Named turns come first, each shown by rows before and after it. Which turns, in which order, take the first row of each pair that follows to the second? Write the first one first, as in the answered first pair.
turn fenok:
-1.412 -3.098 -0.140 1.401 0.720 0.677 -3.182 3.037  ->  -3.347 -1.046 1.099 -0.132 0.130 1.925 -1.702 3.746
-0.415 -2.637 1.418 -1.478 1.352 -0.710 1.177 -2.828  ->  -0.264 -2.781 2.083 -1.450 1.310 -1.909 0.834 -1.782
-3.980 1.178 2.110 -0.908 1.038 2.117 1.141 1.913  ->  -1.683 -1.592 -1.870 1.024 2.039 3.604 -0.360 -2.451
turn kifar:
-0.644 -2.037 -2.103 1.835 2.604 2.148 -2.390 -1.565  ->  -1.300 -0.745 -1.582 1.874 3.432 2.080 -2.155 -1.927
1.512 2.959 -1.246 0.391 2.409 -0.143 1.149 -2.268  ->  1.196 2.645 0.151 -0.121 2.971 -1.686 1.426 -1.765
-0.913 -0.709 -1.745 -0.659 3.324 1.837 -0.935 -1.462  ->  -1.340 -0.304 -1.022 -0.833 3.883 1.208 -0.681 -1.320
-0.256 -1.611 -2.315 0.579 2.144 1.670 0.335 -3.585  ->  -0.915 -0.492 -1.692 0.502 2.972 1.322 0.666 -3.799
turn gar:
1.388 -2.213 -0.009 0.180 -2.261 0.598 0.260 1.042  ->  1.445 -2.867 -0.293 0.416 -1.610 0.608 -0.102 0.468
1.743 3.870 1.242 -0.255 -3.556 -2.614 1.316 3.342  ->  1.335 2.200 0.480 -2.239 -5.376 0.288 2.862 1.976
3.213 0.971 -1.698 2.701 -2.180 -1.075 -1.365 1.306  ->  3.102 1.111 -1.611 1.930 -3.249 -0.290 -0.783 1.565
-1.863 0.959 1.915 -1.669 0.642 -0.537 0.480 0.496  ->  -1.943 0.554 1.746 -2.047 0.269 0.094 0.845 0.132
turn sibit:
0.020 -4.129 -0.707 -2.267 0.109 1.567 2.338 -1.329  ->  1.104 -0.606 1.391 -2.682 -0.966 -1.944 4.015 0.210
0.619 -0.069 0.545 1.991 3.939 -4.627 -1.335 -1.827  ->  0.328 -1.775 -0.417 2.193 4.163 -3.272 -2.023 -2.313
0.575 -2.416 1.115 -2.437 -1.890 -0.989 1.287 0.434  ->  -1.774 1.469 2.195 -2.205 0.307 -0.665 2.044 -0.338
-2.651 1.418 2.357 -0.940 0.160 1.448 0.854 1.873  ->  -1.936 -2.357 0.830 -0.765 -0.514 2.836 -0.401 1.569

Between the rows of a pair lie two turns.
-0.854 0.740 1.287 -0.157 -1.577 0.407 -0.783 4.408  ->  1.477 -1.986 -2.675 1.920 -0.558 1.822 -2.269 0.168 -> fenok fenok
0.193 -3.108 0.657 -0.858 0.420 -2.382 -1.633 0.933  ->  0.990 -2.910 -0.695 0.306 -0.214 -1.653 -2.463 1.007 -> kifar gar
-1.992 -0.572 -0.161 -2.223 0.554 2.714 1.487 -2.143  ->  2.158 -0.033 0.899 -0.424 0.134 -4.158 0.726 -0.458 -> fenok sibit
0.446 -3.959 -0.197 -2.282 -2.328 -0.724 -0.274 2.326  ->  0.719 -2.964 -1.097 -1.615 -3.262 0.459 -0.682 2.882 -> kifar fenok
0.164 -5.543 0.768 -0.862 -0.013 -3.194 -0.960 0.733  ->  -1.324 -3.097 1.999 -2.075 -2.395 -1.614 0.006 3.946 -> kifar fenok
2.273 -4.412 -3.551 0.254 0.205 -0.595 -2.508 -4.129  ->  4.844 0.951 -1.950 0.153 -2.436 -4.720 -0.163 -2.372 -> kifar sibit
0.446 -0.343 0.502 1.573 0.457 -1.617 0.025 -0.635  ->  -0.945 0.353 0.399 1.671 1.258 -0.062 -0.122 -0.885 -> gar sibit
0.175 -2.382 1.657 1.551 0.267 -1.243 -1.801 2.752  ->  -1.737 -1.903 1.592 -0.569 -1.105 2.599 -0.113 2.394 -> fenok sibit
-0.487 0.884 -2.035 -0.295 -4.111 2.409 0.682 -1.304  ->  -0.058 0.103 -2.188 -0.545 -3.546 2.141 0.986 -2.610 -> sibit gar
-0.104 5.070 1.144 1.065 -0.500 -1.854 0.643 3.426  ->  -0.699 1.934 -0.421 -2.416 -3.330 3.279 3.231 0.953 -> gar gar
1.657 1.140 0.580 -2.398 -2.252 -1.650 1.504 1.305  ->  2.170 -0.976 -1.195 -2.524 -2.264 0.171 1.443 -1.161 -> gar fenok
-0.747 4.355 1.348 0.433 -1.451 -1.265 0.742 1.296  ->  -3.734 0.712 -0.119 0.775 1.606 2.789 -1.221 -0.664 -> kifar sibit
-0.663 -2.467 -1.241 0.076 -1.105 3.342 -1.896 1.898  ->  -0.220 -2.937 -0.668 0.558 -0.620 1.672 -2.659 2.833 -> fenok gar
0.121 -2.804 0.922 -0.257 -0.600 -1.420 -1.008 3.085  ->  -0.004 -2.919 0.799 -0.886 -1.379 -0.602 -0.521 3.049 -> gar gar
2.916 -0.949 -0.434 0.043 -2.295 -1.048 1.286 1.170  ->  0.010 3.525 0.742 -0.058 0.411 -0.411 2.448 -0.264 -> gar sibit
